[[137 129]
 [154 113]
 [135 141]
 [131 142]
 [147 138]
 [122 130]
 [129 133]
 [129 124]
 [116 124]
 [117 141]
 [117 123]]
|
[[129 113 141 142 138 130 133 124 124 141 123]
 [137 154 135 131 147 122 129 129 116 117 117]]

[[115 124 133 127 145 146]
 [105 142 144 143 144 115]]
|
[[146 115]
 [145 144]
 [127 143]
 [133 144]
 [124 142]
 [115 105]]

[[128 135 128 111 110]
 [143 132 129 105 131]
 [124 136 144 115 116]
 [124 125 129 135 130]
 [133 132 122 133 132]
 [135 129 130 103 136]
 [124 126 118 131 119]
 [137 120 114 130 124]
 [148 130 128 107 132]
 [128 122 119 132 121]
 [131 128 119 128 135]
 [148 130 126 107 138]]
|
[[110 131 116 130 132 136 119 124 132 121 135 138]
 [111 105 115 135 133 103 131 130 107 132 128 107]
 [128 129 144 129 122 130 118 114 128 119 119 126]
 [135 132 136 125 132 129 126 120 130 122 128 130]
 [128 143 124 124 133 135 124 137 148 128 131 148]]

[[105 116]
 [132 116]
 [141 146]
 [147 118]
 [143 146]]
|
[[116 116 146 118 146]
 [105 132 141 147 143]]

[[135 125 122 140 132]
 [134 136 119 121 125]
 [137 138 126 114 141]
 [134 133 124 131 132]
 [130 134 133 123 124]
 [126 136 130 131 129]
 [119 136 138 113 114]
 [131 150 142 122 111]
 [131 127 125 131 132]
 [131 125 125 130 132]]
|
[[132 125 141 132 124 129 114 111 132 132]
 [140 121 114 131 123 131 113 122 131 130]
 [122 119 126 124 133 130 138 142 125 125]
 [125 136 138 133 134 136 136 150 127 125]
 [135 134 137 134 130 126 119 131 131 131]]

[[128 105 130 129 129 128 130 126 129 129 128 128 129]
 [128 105 128 128 128 128 128 128 128 128 128 128 128]
 [128 105 128 128 128 128 128 128 128 128 128 128 128]]
|
[[129 128 128]
 [128 128 128]
 [128 128 128]
 [129 128 128]
 [129 128 128]
 [126 128 128]
 [130 128 128]
 [128 128 128]
 [129 128 128]
 [129 128 128]
 [130 128 128]
 [105 105 105]
 [128 128 128]]

[[111 125 130 107 114 144 128]
 [124 128 137 153 125 117 133]
 [130 126 140 129 129 133 139]
 [131 134 122 143 143 111 115]
 [138 124 130 132 123 126 119]
 [130 130 132 126 128 130 133]
 [129 133 123 130 134 123 127]
 [135 133 123 126 128 134 137]
 [145 123 134 142 118 122 113]
 [135 131 118 127 128 129 130]
 [134 131 125 123 128 140 140]
 [127 120 126 124 137 133 133]]
|
[[128 133 139 115 119 133 127 137 113 130 140 133]
 [144 117 133 111 126 130 123 134 122 129 140 133]
 [114 125 129 143 123 128 134 128 118 128 128 137]
 [107 153 129 143 132 126 130 126 142 127 123 124]
 [130 137 140 122 130 132 123 123 134 118 125 126]
 [125 128 126 134 124 130 133 133 123 131 131 120]
 [111 124 130 131 138 130 129 135 145 135 134 127]]

[[112 117 119 127]
 [136 117 116 133]
 [145 148 142 139]
 [121 117 129 151]
 [140 146 135 129]]
|
[[127 133 139 151 129]
 [119 116 142 129 135]
 [117 117 148 117 146]
 [112 136 145 121 140]]
